In the rows, zero is written as 128.
The rows of X fall into 4 groups, and each row is roughly a mix of its group's hidden directions.
X:
[[204 127 138 122 138 144 149 104 123 108  83 126]
 [173 115 146 110 181 139 120 122 128  90  88 157]
 [ 75  85 148 104  87 142 133 131 112  92 153 135]
 [157 117 149 130 102  87 110  87 132  99 145  74]
 [163 140 112 169 178 108 101 115 105  86 139 142]
 [134 159 153 115 124 122  70 145 101 174 129 164]
 [135 116 155 101 130  81 162 100 166 171 105 117]
 [116 110 141 123 124 145  78 132 118 135 162 198]
 [118  75 155 127 116  89  99 157 109 138 135 175]
 [144 166 129 118 133 115 138 173 134 176 167 170]
 [115  76 119 129 144 150 128 158  73 112 109 167]
 [113  97 131 151 132 139 133 143 189 186 149 135]
 [121 147  71 160 142 108 135 166 112  91 153 153]
 [137 137 136  84 142 138 163 157 130 194 133 156]
 [131 119 120 140 134 109 184 176 122 124  98 180]
 [ 84 158 101 102 145 162 114 152  99  85 136 107]
 [131  97 124 140 159 101 111 100 123 181  83  97]
 [107 120 129 125 114 175  71 153 124  97 148  88]
 [160  98 124 150 159  77  89 107 128 120 107 164]
 [103 102 106 117 119 166 161  88 161 163 145  97]
 [139 113 123  95  72 146 122 187 128 107 100 121]
 [140 161 120 119  89  80 103 172 116 130 135 169]
 [ 82  84 129 127 107  87  94 161 159 113 138 128]
 [ 94 102 179 179 130 123 107 152  98 146 129 148]
 [172  99 129 128 148 127  85 127 140  66 111 109]
 [160 116 157 103 155 147  85 101 107  89  90 125]
 [142 130 174 138 135 125  92  62 123 153 134  97]
 [135 125 123  86 140 134  94  89  74 146 131 170]
 [120 120 119 125 119  83 174 163  95 164 132 168]
 [124 184 138  92 168 155  94 143 160 135 127 107]
 [ 70 106 169 119 136 138 135 143 110 107  75 121]
 [185 113 161 150 143 143 141 102 174 143 126  96]
 [146 136 185 110 121  87  94 157 135 128 129 174]
 [138 113 117 150 171 156 129 128 177 175  90 135]
 [123 143 146 133 176 166 123 121 147 165 150 183]
 [173 183  94 108 117 150 138 132 114 103  90 115]
 [137 137 154 115 117 131 196 131  90 153 170 137]
 [154 113 109 128  70  69 130 144 131 153 112 149]
 [168 115  79 160 120 109 159  82 137 129 125  96]
 [126 182 125 108 151 133 132  66 107  97 152 123]
 [129 105 151 106  73 126  83 121  82 140 102 135]
 [151 171 113 137  98 127 187 141 130  87 156 127]
 [ 61 118 126  77 149 135 154 140 138 143 107 109]
 [175 159  71 133 118 142 131 144 106  86 145 140]
 [116 117 141 136 117 109 174  88 102 123 194 126]
 [ 82  84 136 145 108 131  93 125 152 158 175 140]
 [147  62 126 152  99 135 136  82 139 110 139 158]
 [109 108 136  95 146 102  84  76 122 130  99  92]
 [125 106 154 137 114  68  81 119 125 157 158 104]
 [205 140 154 119 124 126 154 128  98  96 140 134]
 [108 132 103  77 152 104 184 126 112 132 105 159]
 [159 127 170 119 168 100 137 128 105 125 117 190]
 [175 147 107 113 100 114 192 132  94 130 117 138]
 [124  78 132 138 127 146 150 101 195 102 114 114]
 [167  75 145 169 138 102 117  90 131 134 160 123]
 [ 85 145 151 161 135 169 145 183 125 105 110 136]
 [107 174 151 119 107 170 134 111 179 129 153 100]
 [135 117 112 113 161 159  94  89 116 116 179 167]
 [157 133 128 114 116 181 178 141 126  83 112 102]
 [137 112 145  60 129 147 147 112  84 115 105 157]
 [ 74 131 146 165 137 139  82 130 138 132 143  78]
 [162 131 113 117 158  96 158  97 181 160 154 129]
 [156 166 145 112 118  83 164 129 175  92 121 126]
 [142 180 131  63 169 109 130 133 127 148 118 128]
 [108 126 146 138 119 144 127 119 162 102 184  69]
 [124 160 173 108 122 130 124 104 197 158 129 131]
 [ 85 110 115 109 144 128 177 148  91 144 108 172]
 [154  88 132 159 108 112 124 128 120 126 147 201]
 [ 81 131 113 110 153 160 172 133  86 139 110 161]
 [136 151 116 110 158  75 123 142 154 114 132 191]
 [131 147 135 131 117 171 107  85 145 106 146  65]
 [102 144 161 166 116 118 100 151 183 113 166 126]
 [158 123 157  57 119 117 170 116 108 119 115 114]
 [205 154 140 124 129 122 151 100 134 167 119 129]
 [104  62 142 159 172 103 142 124 147 147 126 137]
 [182  93 135 132 151 135 130  88 176 137 101 140]
 [184 153 137 151 149  92  98 140 157 119 135 166]
 [116 104 196 143 130 109 103 159 159 137 119 161]
 [138 164 119 116 149 149 163  62 124 164 138 111]
 [187 132 176 119 123 123 166 131  95 133 152 153]
 [118 121 118 200 114 125 152 179 119 140 155 131]
 [161 141 133 174  82 100 124 174 149 144 154 124]
 [113 155 120 128 167 194 114 115 152 113  92 106]
 [140  88 148 119 154 135 118 151  81 118 103 184]
 [157 165 128 125  93 115  99 149 129 164  70 115]
 [159 175  95 132 108 124 151 159  96  98  89 120]
 [114 124 169  64 130 123 102 120 170 118 103 150]
 [104 104 152 101 168 140  95  72 142 141 153 145]
 [193 136 146 131  94 101 113 127  91 156 157 140]
 [104 120 172 134 156 143  96 133 182  82 131 133]
 [158 115  78 153 180 115 149  93  97 120 132 122]
 [103 108 148 140 108 150  66 140  78 150 112 134]
 [154  68 102 121  87  86 134 127 133 121 151 102]
 [163  77 115  92  91 123 125 143 103 137  87 106]
 [101 117 168 185 116 132 131 129 161 160 162 104]
 [126  84 180 167 166 141 104 101 138 123 123 108]
 [108 108  57 148 125 139  88 117 128 126  95 104]
 [170 103 109 154 113 101 165  94 153 169 151 132]
 [170 162 121 143 129  87 121  89 118 182 137 142]
 [145 110  85 132 114 129  62 143 105  90 110 114]
 [182 154 156 155 100 109 119 145 110  90 129  90]
 [110 170 156 120 157 147 182 108 170 120 140 108]
 [112 143 105 167 156 122 166 163 164 103 134  87]
 [ 98 100 140 147 141 103 134 110 155 190 110 166]
 [104 100 160 150 107 156 166 167 107 128 150 171]
 [176 159 141 145 132 125  79  99 154 110 149  92]
 [110 137 154 121 122 125 211 121 154 140 154 119]
 [104 163 142  97 159 172 115  82  96 107 115 134]
 [126 168 178 109  98 138  82 157 153 137 150 119]
 [165 103 119 140 133 103 168 128  97 117  84 176]
 [168 183 117 116  77  99 136 130 156 137 120 110]
 [169 179 126 142  87 134 111 131 100 172 136 149]
 [144 127 145 194  95 135 115 177  97 129 139 120]
 [204 136 131 115 112  82 125 137 144 149 116 147]
 [196 138 153 137 140 118 128 140 119 175  98 100]
 [174 172 128 102  92 129  86 106 121 157 112 145]
 [107  52 125 134 156 122 138 115 102 133 167 144]
 [ 95 153  84 114 139 125 182 102 116 168 146 138]
 [140  91 168 139 105  91  92 126  95 157 127  90]
 [ 81 144  80 122 126 171  89 141 111 123 121  97]
 [ 81 139 145 120 157 129 165 110 145  71 126  99]
 [154 188 160 109 110 132 136 124 182 147 141 142]
 [198 178 143 120 144 158 108 125 132 134 121 110]
 [126 113 110 135 143 111  92 118  56 155  94 115]
 [114  75 121 158 127 139  60 123 121 158 128 131]
 [133 137 180 133 161 112 102 117 163 159 105 173]
 [105 114 122 158 143 166 112  94 123 149 177  82]
 [165 199 115 108  89 130 145 126 144 148 145 128]
 [141 154 152 107 166 156  84 147 114  75 113 139]
 [135 111  99 100 164 119  93  66 111 108 152 120]
 [156 171 112  66 109 120 152 101 141 159 120 137]
 [131 124 139 100 125 107 145 165  95 138  92 193]
 [128 151 123 134 135 137  99 153 132 182 174 177]
 [145 186 137 151  86 115 112 113 105 172 142 108]
 [ 58  81 107 134 133 148 134 156 115 102 125 119]
 [ 82 128 160 112 168 186 132 115 121 103 108 140]
 [154 117 124 106  99 116  76  87  82 157 135 137]
 [146  65 178 129 154 141 119 133 151 119  90 127]
 [109 113 113 174 116 138  82 182 133 133 119  91]
 [150 145 150 114 124 172 103 114 135 168 140  67]
 [117 132 105 131 148 146 101  84 115 184 119  81]
 [188 145 154 147 124 132 143 156 186 137 142 117]
 [ 95 115 115 149 122  94 155 156 180 126 162 164]
 [171 172 109  97 121 104 173 101 154 105 126 124]
 [163 157 142  84 124 135 131 107  99  68 113 110]
 [168 114 130 142 118 149 130 113 110 208 138 119]
 [113  82 192 112 116 131  89 154 147 122 126 116]
 [121 154 163 138  95  99 149 102  79 174 124 116]
 [167 151 117 112  60 145 125 143 124  89 143 147]
 [166 103 128 111 119 110 175 151  98  73 119 146]
 [149 127 117 140 121 155 169 145 135 111 188 176]
 [133 141 163  98 110 120 131 142 145 156  53 140]
 [ 76 135 117 109 120  67 134 124 143  95 161 115]
 [134 134 116 169 143  80 114 148 152 188 147 141]
 [148 144  99 118 132 112 188 120  91 156  99 163]
 [ 82  81 159 150 170 101 105 125 151 120 132 147]
 [ 82  89  97 115 117  96 167 139 131 174 131 137]
 [149 160 139  96 118 100 124 145 133 149 190 169]
 [160 133 159 112 166 107 131 137 136  76  95 168]
 [ 93 121 133 140 138 142 182 104 125 192 148 134]
 [117 104 124 124 100 165 133 108  69 152 112  83]
 [147 135 159 100  86  96 141 136  98 152 169  90]
 [ 98 152  70 131 131 152 101 118 108 113 147  78]
 [155 106  86 143 119 155 132 189 131  94 135 155]
 [ 74 154 113 102 166 163 125 143 133 153  99  99]
 [ 94 129 146  65 115  95  86 124 133 125 111 159]
 [102 123 113 173 141 157 133 197 118 103 112 123]
 [ 72 141 153  92 103 157  85 130 133  95 126 119]
 [177 131 131 143 148 155 132 102 186 106 101 101]
 [130 165 111 137 168 129 106 153 160 142  69 105]
 [ 94 101 141 107 125 122  97 138 142  95  71  88]
 [153 180 129 110  87 120 176 128 146  89 124 121]
 [ 87 102 185 105 110 144 147 131 172 105 127 139]
 [143 114 133 145 180 189 158  96 128 109 114 115]
 [164 117 106  89 140 136 145 142 187  96 112 157]
 [ 88 121 130 155  85 123 125 136 156  94 180 100]
 [150  95 111 152 119  95 184 127 135 106 112 174]]

One row of each group comes first, with its name. Which group is each row after those in?
[ 70  96  99 130 118 106 115 173  98 108 127 148]  S
[145 111 100 143 104 111  59 130  97 119 157 105]  B
[ 84  98 137  83 150 108 123  97 144 125 100  84]  K
[119 126 114 125 176 114 143 156 157 126  60 107]  E

[ 97 128 143 167 109 103 137 196 156 109 144 130]  K
[123  92 125 116 168 137 108 113 197 132 161 136]  E
[ 86  96  94 134 133 128 144 103 179 131 156 166]  K
[113 145  62 107  93 135 153 135  81 135 133 112]  S
[105 138  83 118 147 162 185 108  89 145 126 125]  S
[123 124 137 146 146 175 127 168 101 146 124 191]  E
[118 134 116 104 185 170 122 128 153 141  82 158]  K
[183 162 113 107 139 100 155 135 173 133 129 162]  S
[ 70 118 148 107 137 110 155 122 169 170 136 155]  S
[170 100 115 129 147 173 147 130  94  80  99 127]  B
[102 132  94 137  93 112 106 127 156 108 161  69]  B
[119 195 140  89 128 135 148 132 140 142 127 179]  S
[ 62 121 143 124 145 153 106 174 129 157 108 109]  K
[150 160 162 173 133 153 169 148 119 167 132 155]  S
